In the data rows, zero lies at 4.5, halfway between 4 and 5.
Some points:
[7 8 5 2 1 7 4 8 5 3 6 5]
[7 5 6 0 5 2 4 0 0 6 2 6]
[3 7 5 9 0 2 6 4 2 0 4 7]
[3 4 4 4 4 4 6 5 5 4 6 3]
[3 2 4 5 7 4 4 3 6 6 4 5]
[1 2 3 6 8 7 4 2 6 6 7 5]
[8 5 6 2 4 4 2 5 0 4 5 2]
[5 6 5 3 3 4 4 6 5 2 5 5]
[1 2 5 5 7 6 5 8 8 6 4 4]
[5 4 5 4 6 7 3 4 4 8 3 3]
[4 3 3 5 3 5 6 5 4 4 2 2]
[6 6 4 6 4 6 5 6 6 6 1 6]
[5 7 6 4 5 3 4 6 4 2 5 4]
[9 6 4 6 6 3 4 5 4 2 4 3]
[2 5 4 6 7 4 7 5 7 6 5 4]
[4 7 4 4 0 3 3 7 4 2 7 7]
[4 7 5 3 3 3 4 4 3 6 7 4]
[5 5 6 4 5 7 5 5 2 4 5 3]
[7 4 3 3 5 4 4 4 4 6 4 3]
[5 5 6 4 4 3 4 4 4 4 5 5]
[0 5 4 5 4 3 5 4 8 6 7 8]
[1 3 3 5 5 5 6 1 7 7 1 4]
[4 3 4 5 3 4 6 4 4 3 4 3]
[2 2 5 7 6 5 3 3 6 5 3 3]
[8 6 4 4 3 4 4 9 2 2 5 2]
[4 3 5 4 6 3 5 3 4 7 3 5]
[5 2 6 6 5 5 7 3 5 5 4 3]
There is one direction along which these points spread out most. How many in every 100 of the points above lie lower along it than each point below? Round to a whole number. More than half of the points above lie lower than the first one.
[4 3 4 4 6 6 5 3 5 5 3 4] 26
[5 6 4 2 6 5 2 8 3 4 5 9] 70
[6 3 4 2 5 5 4 5 5 5 5 6] 52
[8 4 4 6 5 5 4 5 5 4 5 5] 56
[6 5 4 4 4 4 5 5 3 4 9 3] 70
[5 3 6 6 5 5 4 5 1 5 3 4] 52
[3 3 5 6 7 6 6 4 6 5 6 5] 22
[6 6 4 3 2 4 4 5 6 3 2 8] 70
[3 4 4 5 5 5 4 4 8 6 5 5] 26
